In the data rows, 128 means zero.
Here are some points:
[154 149 132 109 242 250 236 221  98 161 169 169  68  86  90 166 171 154 161 132 126 109 123 109  56 117 194 167 123  93  91  66 187 151 160 170 132 142 165 135 118 127 129 120 189 157 175 144]
[148 172 154 161 230 204 178 183 153 139 123 113 121  83 104 146 181 161 166 164 124 126 119 119 122 101 143 113 121 122 101  82 162 161 133 206 157 145 131 113 119 170 134 123 136 172 134 107]
[191 181 159 164 167 139 152 148 105 112 111  90 116 164 142 112 176 151 152 132 128 137 132 126 100 116  97  77 159 169 151 129  75 187 169 222 148 148 159 162 131 132 141 128 130 168 169 135]
[159 139 122 120 129 121 169 158  86  92 141 127  92 159 155 131 144 185 167 155 135 150 144 133 106 109 121 153 187 162 149 122  91 176 173 182 172 167 141 145 106  98 111  92  99 171 150 121]
[129  95 130 113 142 122 119 105  89 135 152 131 101 156 129 162 122 137 139 195 112 129 154 178  84  97 172 233 126 137 118 117 146 139 141 135 196 167 160 147 123  93  55  59  87 146 110 112]
[128 120 108 145 138 118 123 116 194 165 131 122 120 185 159 129  94 126 129 166 126 136 142 151  92  69 154 182 145 120 135 113 145 132 133 108 182 159 167 134 110 102  79  71 122 127  88 116]
[105 132 114 223 152 120 107  75 189 168 137 158 150 105 103 131  75  80  96 102 138 126 163 151 115 141 129  98 105  96 110 143 148 127 113  65 153 121 169 156 116 101  88 129 154 109 116 106]
[136 129 118 182  95 110 104  95 142 158 140 113 136 131 138 137  84  96 102 103 160 136 116  85 137 104 105 132 172 143 126 140 169 140 125 119 117 158 162 142 121 132  96 124 174 148 121 103]
[134 120 107  97  93  88 157 145  45 134 137 119 138 135 153 144 115 121 111  80 142 158 151 134 108 145 139 142 130 174 153 138 157 130 196 160  71 159 144 148  84  95 106 145 198 172 163 126]
[106 129 137 125  84  47  59 112  72 100  88 106 105 138 130 125 122 116  91  92 136 151 152 122 162 142 137 141 171 152 151 128  99 117 138 115 130 138 121 159 112  77 110  87 204 192 152 125]
[113 125 120 105  89  54  80 131 108 100  77  85 107 126 118 102 119 136 124 131  77 167 149 141 173 138 106 124 164 175 182 163  47  98 148 100 176 162 161 137  86  93  83  48 195 184 173 190]
[125 122 130 172  88  70  69 103 128 134 109  90  67 123 102  74  78 111 107  87 112 165 153 145 180 151 132  96 155 162 164 131  29 106 100  56 147 171 168 138 121 129 104  98 159 159 150 177]
[142 134 153 225  75  72  39  56 146 130  98 208 107  80  69  60  77  74 103  83 133 146 137 155 123 139 116 115 163 150 143 128  44  64  79 101  74 148 128 130 159 179 169 134  76  69 165 150]
[ 83 152 177 160 100  76  50  95 133 135 111 142  49  98  77  67  99  80  67 116 124 134 140 116 146 128 120 129 160 135 124 147  73  86 103  92 107 130 150 123 141 173 172 147 129  84 124 137]
Then 20 other points, each followed by its number:
[  0 138 177 170 100  63  86 129 168 137 103  96  77  67  97  66  56  83  59 191 113 129 125 115 209 196 175 140  90 108 122 183 116 170 140  93  96  75  97 127 104 176 192 161 117 101  94 120] 0
[ 84 138 119 126  87  78  62  93 115 103 103 126  71 157 159 124  62  99 132 135 156 191 183 215 176 140 162 207  80  96 106 108  93  96 100  77  72 131 106 120  68 129 178 157 146 100 178 164] 1
[140 125 128 111 147 113  83 103 149 132 109 118  10 114 179 177 106 130 128 149 172 174 154 173 181 150 136 107  50 112 143 132  89  99  76  51  41 127 123 164 158 155 119 130 144 111 145 114] 2
[101 157 136 117 167 148 154 143 143 178 174 214  55  90  99 134 121 128 128 100 133 134 135 123 171 136 140 123 206 204 182 150  87 127 121 135  56 104 153 136 167 134 163 176 144 127 124 113] 3
[136 126 111  86 108 138 112  98 170 151 158 213 130  95 110 159 151 143 134 138  87 101 108 127 119  80 110  97 192 165 167 181 114 140 117 143  83  95 158 161 142 183 161 126  65  48  32 119] 4
[126 138 122 244 111 112  83  39 130 102 162 154 102 139 123 147 168 159 158 128  35  47 122 123  61  71 118 149 100 117  96 203 178 147 173 153  30 100 106  89 157 176 178 145 117  71  40  71] 5
[109 134 135 154 104  91  99  70 119 134 151 141 185 155 139 118 166 182 166 144  79  58  40  60  67 162 147 154 118  89 112  79 183 156 138  93  74  72  78  86 154 141 132 101  89  65 108  94] 6
[141 145 131 113  69 104  78  44  77  54 191 172  93 132 170 181 161 148 158 143 111  94  78 113 146 190 255 255 146 138 113 110  92 124 130  88  12  57  85  69 116 147 112 125 117 152 131 134] 7
[ 95 123 109 101 137 167 157 157 148 127 120 101 108 149 147 109 168 163 208 206 139 141 123  96  99 180 211 181 108 140 125 120 116  86  87 156  37  64  39 112 147 117 132 178 207 199 160 143] 8
[119  89  83 166 180 156 155 138 143 136 114 166  55 113 105  82 170 170 166 159 141 118 121  92  73 156 130 103  98 116  93  99 146 105  86  85 111 107  83 110 158 136 144 133 136 110 105 151] 9
[140 124 119 113  70 155 155 194 156 122 104  82 109  97  99  97 190 189 171 157 115  92 128 151 119  82  86  97 203 182 180 149 117 128 104  98 191 177 172 140 187 166 162 155 111  92  79 159] 10
[158 162 175 149  94  82 145 164 122  91  96 105  86  69  90 182 175 154 135 118  95  95 150 137 154 118  95  74 165 137 151 167 126  98  86  37 209 174 151 170 112 166 155 150 139 108  76  57] 11
[144 133 143 150 114 104  81 171 121 117 142 113 163 123 108 171 139 135 131 121 102  80 139 118 102  83  58 171 163 137 122  94  76  79  63  38 158 188 171 179  83 104 183 170  94  61  66  79] 12
[117 101  80  84 118 130 111 255  55 101 147 136 184 152 162 151 167 163 154 139 147 140 146 158 109 143 142 111 130 148 164 137  96  61  93  82 129 135 108 123  61  79 111 108  99 107 124 138] 13
[ 96 114  95  65 166 145 187 189  84 132 139 116 168 172 151 166 172 148 131 157 161 143 168 148 164 130 105  91 154 135 121 105 106 125 124  75 145 111  90  80 118 148 156 123 135 116  84  54] 14
[ 71  54 139 143  57  55 188 160 127 123 109 111 109 117 113 113 142 129 150 136 169 158 148 164 141 130 107  98 197 167 173 146 100  68  78  61 112 117  92 144 137 143 165 144  49 153 128 117] 15
[125 110 105  93  44 100 130 153  54  69  53 128 135 124 136 127 126 123 140 122  48 140 140 209  96  79 109 108 164 189 177 157 108  73 147 107 125 148 129  97  83 132 175 184  87  96 124 130] 16
[142 111 118  97  50 121 146 126 103  83  79 152 189 168 143 110 123 119 133 138 107 105 113 101 162 125 126  97 154 177 200 220 100 114 102 112 138 127 150 137 127 141 107 229  79 143 130  99] 17
[ 94 114 115 154 100  90  88 100 126 101 112 111 125 119 174 164  93  88  94 106  49  82  63 118  67 128 105 108 170 176 182 197 115 109 128  82 132 136 135 144 141 122  88  78 113 120 114  92] 18
[125 122 103 116   8 101  80  89 127  96 153 157 106  96 165 137 122 100 112 100  62 101 102  73 123 129  97 112 137 124 137 255  66  98 119  73 102  77  88 149 160 160 168 140 108  95  88  63] 19
Which two of these numbered points are nearest to each point below, looking only along the 8 directions in which the first points spread most? Their numbers follow each, nearest first.
[151 117 115  97 172 154 127 104 117 165 128 123 134 155 123 132 154 131 131 129 136 144 126 105 124 104 114  89 146 123 118 109 164 125 121 181 178 147 141 112 138 130  99  93 142 120 116 139] > 14 11
[112 126 112  86 126 154 126 128 147 119 142 120 164 152 143 101 113 120 134 110 128 103  87 129 157 124 106 127 162 139 134 114 190 155 159 120 159 131 138 125 128 117 111 122 134 128 156 118] > 14 18
[136 120 112  78 171 131 125  91 119 124 106 113 161 152 126 135 151 123 117 155 104 137 123 100 143 132 129 126 104 133 121 129 148 133 138 213 101 128 100 115 111 103  86  93 109 141 130 145] > 14 13
[150 117 127 133   0  51  98  73 127 167 145 158 114 126 130 120 130 129 127 131  98  90 108  83 130 121 109 100   7  86  97 175  67  71  98 139  92  74  57  65 185 191 182 175  73  90  65  68] > 19 5
[109 125 118 115 149 124 121 149 133 117 130 118 186 140 143 124 101 114 120 104 152 128 114 128 138 128 104 138 124 137 114  95 194 168 153 123 144 117 123 114 117  94 106 110 146 121 157 138] > 14 18
[ 91 169 204 176 127  91 140 110 111 140 123 178 166 129 122 181  76 119 100 163 140 142 149 122  97  76 142 132   0  88  71  55  87 130 126 136 108  83  60 101 140 112 126  99 124 116 149 121] > 6 5
[111 144 160 130 196 200 173 172 127 118 125 107 138 151 124 107  96 125 139 135 185 183 170 152 154 152 141 153  61  53 109 130 118 108 116 132 156 121 140 106 125 100 158 176  81 142 180 200] > 9 14
[150 117 131 128 122 135 128 148 126 144 125 124 155 120 120 113 189 170 162 133 127 100 107  82 120 135 111  92 135 112  97 105 117 135 150 170 167 140 143 136 146 150 116  84 119 176 141 115] > 14 11
[140 133 109  75 169 173 148 115 108 166 146 136  87 142 128 152 165 144 129 111 164 137 118 122 136 112  79  78 146 141 125 108 161 146 118 159 180 153 150 132 149 127 106 114 146 108 127 152] > 14 8
[133 111 115  93 122 136 162 119 148 115 123 106 161 119  93 127 161 135 140 141 102  82  86  91 165 125 108  97 145 123  99  92 117 160 142 180 131 141 122 123 131 120 102  94 165 160 130 161] > 14 11
